Each row is where one point has got to under a steady rotation. How many ticks took it there?
The counts run from 0 to 733.
[133 105 130 129 144 110 103 147 129 130 164 134 139 152  87 178 145  99
 162 145 117  83 119 176 120 107  86 110 154 125 133 178 152 181 126 126
 129  85 151 119 153]
243
[158 139 130 126 130 124 142 173 109 117 173 106 127 106  89 155 162 125
 144 113 111  62 136 179 146 115 113 114 136 130 138 140 137 187 160 132
 136  81 151 120 171]
75
[142 167  90 111 150 124  65 143 119  90 150 140 123  99  89 153 149 126
 132 138  90 101 120 135 100 171  97 138 175 126 162 113  98 154 119 153
 149  99 140 133 105]
202
[130 124 116 111 112 122 105 151 114  72 156  95 121 118  95 147 139  87
 130 150  97 127 125 137 154 133 103 122 156 131 154 103  66 195  94 151
 115  81 143 112 128]
527
[153 125 121 116 103 108 116 186 118  79 158 102 135  91  88 152 150 139
 110 111  91 111 102 163 144 137 125 122 142 135 148 113 118 187 166 133
 123  88 115 139 160]
669
[154 152 107 107 133 119  72 182 119  81 145 157 134 117 123 169 144 140
 148 138  85 110  94 137 102 168  88 125 170 129 169 125 127 154 141 129
 140  93 102 155 113]
503
[122 135 114  85 111 131  83 144  99  71 119 121 137 116 123 147 158 145
 150 116 111 123 126 154 118 162 102 102 137 136 168 104 108 182 171 162
  87  67 118 149 134]
259
[128 144 126 126 169  84  99 120 119  91 146 152 129 124 119 149 141 128
 148 135  81  74 134 138 114 190  92  96 130 127 156 138 128 162 144 159
 100  69 104 137 140]
100
[139 149 117 123 125 104 126 135  87 121 157 156 113 131 108 170 102  67
 155 142 100  71 133 114 142 122  94 146 164 137 136 136 129 196 110 141
 129  88 145 122 117]
164
[138 129 133 117 125 121 110 143  94 129 150 170 128 167  99 178 113  88
 152 152 112  81 130 140 122 145 105 104 124 126 119 157 139 201 141 154
 111  63 140 131 134]
324
[140 131 128 119 152 112 120 150 126 103 127 162 125 107 120 131 172 138
 150 103 110  86 140 164 131 204  82 117 149 131 163 130 120 158 159 173
 114  82 106 131 104]
481
[127 127 121 121 144 120 116 158 107 102 142 122 139 133 111 162 160 114
 190 122 100  73 124 158 151 102  88 109 148 136 164 161 175 177 171 135
 110 110 132 118 160]
571
[151 160 118 104 125 126 127 167 118 110 162 127 141  82 121 149 140 127
 142 119  78  53 136 179 141 164 103 132 126 132 137 134 107 186 134 147
 134  90 126 153 166]
236
[145 121 118 103  94 137  92 178 117  86 134 158 131 158  96 163 128  88
 123 162  94 129 113 124 148 159 124 121 150 128 138 117 103 202 116 153
 133  84 128 118 103]
717
[156 132 118  97 112 152 104 169  87  97 153 126 133 119  82 152 155 122
 113 145 124 116 125 164 121 153 114 119 117 120 144 102  82 193 136 158
 114  60 132 137 128]
587
[152 132 112 117 120 119  89 174 125 104 157 124 116 109  86 168 151 116
 126 115 124 123 112 163  98 144  91 142 194 129 146 121  92 168 108 132
 148  69 137 141 100]
475
[134 136 111 115 110 127 109 162 134  89 153 107 127 128  93 162 145  80
 151 148  86  99 134 139 177 105 125 126 153 140 147 145 113 203 118 149
 148 119 160  89 146]
467
[151 156 105 106 162 125  93 163  99  84 134 120 133  92  94 136 180 154
 146 114  94  95 134 142 125 160 104 113 144 123 174 105 132 158 180 148
 121  95 117 132 142]
370
[137 125 111 103 108 136  82 157 110  67 125 173 138 161 121 180 142 110
 152 165  95 129 105 119 134 160 101 106 158 137 162 126 124 175 137 148
 120  89 109 122  86]
553
[131 110 118 103 110 150 111 160  97  70 123 149 139 156 120 163 153 105
 178 156 101 125 112 119 170 115 104 112 154 148 179 123 156 180 153 145
 101 114 112  95 113]
58
[131 153 113 120 140 123 101 147 119 117 159 145 123 135 122 171 119  69
 171 169  85  72 137 131 142 132  89 137 152 131 134 155 116 187  93 146
 150 106 154 125 127]
465
[119 157 109 116 153 127  91 135 125 101 139 151 126 143 138 168 152  99
 198 155  84  72 141 129 144 134  80 129 164 136 164 163 150 159 127 148
 142 116 145 104 115]
301
[112 153 108 101  95 122 112 140 116  80 133 102 103 119 136 151 135 100
 166 106  96 113 139 128 160 132  99 143 194 156 157 117  95 190 119 155
 118  89 146 117 105]
197
[156 136 137 137 139  90 140 160  98 138 159 126 113 113  72 152 137 103
 132  86 125  71 135 171 130 130 100 130 162 126 127 146 145 192 148 144
 121  67 143 132 144]
376
[133 111 114 102 140 130  83 181 110  79 116  98 127 124  91 136 162 117
 160 115  98 138 112 144 150 124  81 126 168 131 179 105 113 172 158 149
 106  99 126 130 122]
309
[127 131 105  98 123 137  74 181 122  63 129 115 142 130 129 156 156 129
 168 146  74 131 101 132 149 134  91 122 153 135 179 118 126 166 156 134
 125 122 114 141 130]
8
[159 145 110 119 121 141 111 195 122 101 143 103 105 129 111 159 148  89
 154 120  92 124 129 128 161 131 109 133 174 136 144 115 104 194 127 129
 161  96 155 122 103]
306
[129 123 124 127 148 112 113 122  92 112 167 151 139 156 106 171 131  84
 161 167 110  69 126 150 123 121  79 111 128 126 145 159 133 179 110 140
  97  80 133 120 152]
625
[152 123 143 118 113 145 136 164 111 133 141 147 128 152 107 161 150  83
 151 152 111  74 152 154 166 140 113 108 118 127 128 152 125 208 135 156
 132  85 147 107 131]
24
[112 141 103  96 108 121  89 173 121  66 130 115 140 112 118 146 131 106
 149 136  60 119 115 119 173 138 107 140 155 139 160 110 110 193 138 152
 119 123 122 128 142]
499
[138 166 119 126 130 107 137 154 121  99 134 117 108 121 111 153 148 101
 170 109  86  73 149 122 170 123 118 112 170 143 151 141 168 184 167 144
 149 112 145  88 131]
600
[130 157 128 123 135  88 124 141 138  98 135 139 128 128 133 159 140 126
 174 112  73  65 143 135 160 159 115  96 151 140 143 163 163 177 173 152
 123 101 127 109 153]
269
[145 127 127 147 152 109 125 152 116 109 157 146 110 156 127 170 165  99
 187 128 111  94 123 141 140 113  74 109 186 136 157 166 166 155 135 117
 136  92 129 106 105]
573
[148 124 120 114 136 117  99 186 124  69 137 120 136 118 137 151 165 140
 153 112  81 121 103 142 138 169  84 112 150 131 171 116 118 158 160 121
 122  91  93 157 124]
340
[130 131 119 134 121  98 106 139 138  85 170 146 126 153 111 183 116  80
 150 172  76  90 119 125 151 135 110 116 161 142 136 152 114 187  87 135
 137  98 131 103 124]
2
